Each named move below is a turn or a mirror, shown by a few rows before and after it. Which moves, in which order, take the first row of each later pair to the second? The first pair is answered.
V:
[ -1   2   6   5 -18  -1   4   4   1   5   3  -6   5  -6   5  -5 -11  16
 -11   1  -4   2   0  -1 -14   0   5   1   2   0   6  -6] => [  0   1   6   6 -18  -3   4   3   0   3   4  -6   4  -5   4  -4 -10  16
 -13   2  -2   2   0   0 -15   0   5   3   0   1   6  -5]
[  1  -2  -5   1  18   1  -7  -8  -5  -4   0   1  -4   5  -2   2  15 -18
   7   3   7  -2   5  -7   3   5  -5  -8   2  10  -1   7] => [  0  -3  -3   0  21   7 -10  -5  -1   3  -2   0  -4   4   2  -1  13 -16
  12   3   1  -5   3  -6   5   4  -7 -11   6   7  -1   4]
[ -4  -4   2   1   7   6   6   6   4  10 -10 -14   6 -11   6 -12 -10  15
  11   5 -15 -21  -8   3   1   1  -2   1   4  -5  -5   1] => [  3  -4  -4   7  -1 -13  13  -2 -14 -18  -2 -12   6  -6 -10  -2   0   3
  -7   5   7 -10   3   5  -7   4   8  17 -10  11  -2  12]
[  7   0   6  14   3  -2   0  -6 -11  -6  10  -5   1  11   2   4   2  -1
   9  10  -4   0   5  -5  -9  -4  -3  -1   4  12  -9   1] => [  4   0   8  13   5   3  -1  -4  -6   3   8  -6   1   9   8   1  -1   3
  14  10 -10  -3   2  -5  -7  -5  -5  -7   7   8  -9  -2]
D:
[  2  -3  -4   3   1   9   9   4  -7   1  -9  13   0   3 -12  -1  -1  -4
   1   0  10   4  -1  -1   2   2  -3   0   3   2   1   9] => [  1  -5  -4   4   2   9   8   3  -6   4 -10  13   0   2 -11  -2   1  -3
   4   2   9   2   0  -1   1   2  -3  -3   5   3   1   8]
[  5   6 -10  11   8 -12   2   0  -1  -6  15   1  -1  -6   1  10  -2 -10
   7   3   5   2   6  18  11  -2  -4  12   0  -4   2  12] => [  2   7  -9   6  16 -10   1   1   3  -1  13   4  -4  -6   0   9   1 -16
  12   1   3   2   3  14  15  -4  -7   8   3  -6  -1   9]
[  8   4   8   0  -5  16  -5   5   6  17  -6  -4  10 -15  17  -8 -18  20
  -1  -2 -13 -15  -7  -3   4   2 -15  13  16 -11  -6 -15] => [ 10   8  10   2 -16  11   0   5   2   7  -1  -6  11 -13  14  -5 -24  24
 -12  -3  -7  -9  -6   2   2   3 -11  25  10 -10  -5 -11]
G:
[  9   4   5  -1  -1   4   6  -5   9  -4   7   1  -2   8  18   4 -10   0
  -1   7   1  -1   4   4   2   2  -8   8  -5   2  -4   5] => [  8   6   6  -4  -1   5   8  -4  11  -3   8   2  -3   8  18   5 -10   1
  -2   5   1   0   2   3   2   1  -9   9  -5   0  -5   5]
[-14   7   0  -6   1  11   0 -11  10   8   1  -6  -9  -7   7   6  -1  12
 -13  -2  -2   5   4  -9   7  -6   3  -9   3  -8  13   4] => [ -8   0  -5   4   8  11  -6 -17   6   6   0  -7  -7  -6  11   7   3   6
  -7   3   0  -3  11  -8   6  -3  -1 -15   5  -1  16  10]
[-10   5  -4  -9   8   4   4   5   0   2  -2   9  -5  -1 -11   1   5  -2
   5   1  -5   5  -3   3   9   1  -1  -1  -7  -6   0   8] => [-1 -1 -6  5  4  2 -2  2 -8  0 -1  6  0 -2 -9  2  3  2  8  9 -4 -3  4  7
  5  7  0 -3 -8 -1  6 14]
[  2 -14  -7   9   6   3 -14  -3  -3   7  -8  -2  -1  -4   5  -2  -1   1
  16   7  -4 -13   7   0   2   3   0 -12   4   3   0  -1] => [ -9  -2   1  -5 -14   2  -2   6   2   7  -5  -1  -3  -9  -2  -2 -13  20
   0  -2  -6  -1  -5   2   3  -2  10  -1   0  -9  -3 -10]

(two moves a pair)
[-13  -8   2 -19  -9 -13   3   4  -4  10   2   1  -6   1 -14  -6  16   0
 -15  -5  -1   0   7 -14 -18  -7   5  -5   1   1 -15 -24] => [ -3 -19  -1  -3  -7 -12  -7  -1  -9  12   0  -2   0   1  -9  -7  17   0
  -7   4  -2 -12  16 -13 -22  -1   3 -14   5   8 -10 -20]	D then G
[-5  3  4  0 -4  3  0  4  2  6 -4  2  2 -6 -1 -2 -8 13  0 -1 -4 -4 -2  3
  4 -1  1 -2  0 -6  2 -6] => [-4  4  0 -5  9 -4  2 -3  1 -4 -1  5 -4  0 -6  1  8 -9  0 -3  6  4  2 -4
  4 -3 -3 -1 -1  0 -2 -1]	V then G
[-13  14   4 -12   4  -3  18  -6 -13  -8  -2   6 -14 -14 -17  -1  -6  -3
  -1 -12   5  15  -4  -4  20  -5  16  13   6 -10   7   8] => [ -4   8   3   3  -8  -5  13  -7 -20 -11  -1   2  -8 -17 -17  -1 -13   9
  -4  -6   4   7   1   4  17   0  22  16   2  -5  16  13]	G then G
[  9  -6  -4   5  -5  -2  -4   2  10   6  10  -8 -13  20  17   3   0  -1
   7   6   0  -6   1   0  -2  11   0  -4   3   3   2   4] => [  3   2   1  -6 -16  -6   5   9  12   1  13  -5 -15  17  10   5  -3   6
  -6   0   2   3  -6   0  -3   7   6   6  -2  -2  -1  -2]	V then G
[  3 -14  -5   9  -7 -13  -3 -10 -13  -5   3   8   4   1 -12   0  10  -7
  -7   7  10  -4  13  -7 -18  -1  11  -6   1  18   5  -3] => [-13  -5   2 -10   7   9  -2   2  11  22  -4   9   1  -2   2  -8  -2   3
  13  -1 -13  -8  -6  -9  -3  -8   1 -17  14  -6  -3 -14]	D then V
[ -1  10   1   3 -10   5  -4   5  -5  -3  -4  12   6   3   6   4   1  18
  -7  13 -26   7  -1   0 -20  -7   6   5  -5  -5  15 -10] => [ -6  11  -2  -8  11   5  -4   1   1  -3  -6  18  -1   9   7   5  17  -7
   1   8 -22  12  -2 -11 -17 -12  -4  -1  -1  -2   8 -11]	V then G
[  6  -2   5   6 -20  -3   8   9  -2  -4  12 -10   5  -3  10  -3 -11  -9
 -14  -1   6   0  -2   6  -2  -6   6   7  -5   4   6   9] => [ -4  -6   2  -6   5   6   2  10   7  14   4  -5  -2  -4  12 -10   3 -22
   6  -4  -4  -4  -9  -6   6  -9  -5 -10   7  -1  -1   1]	D then D
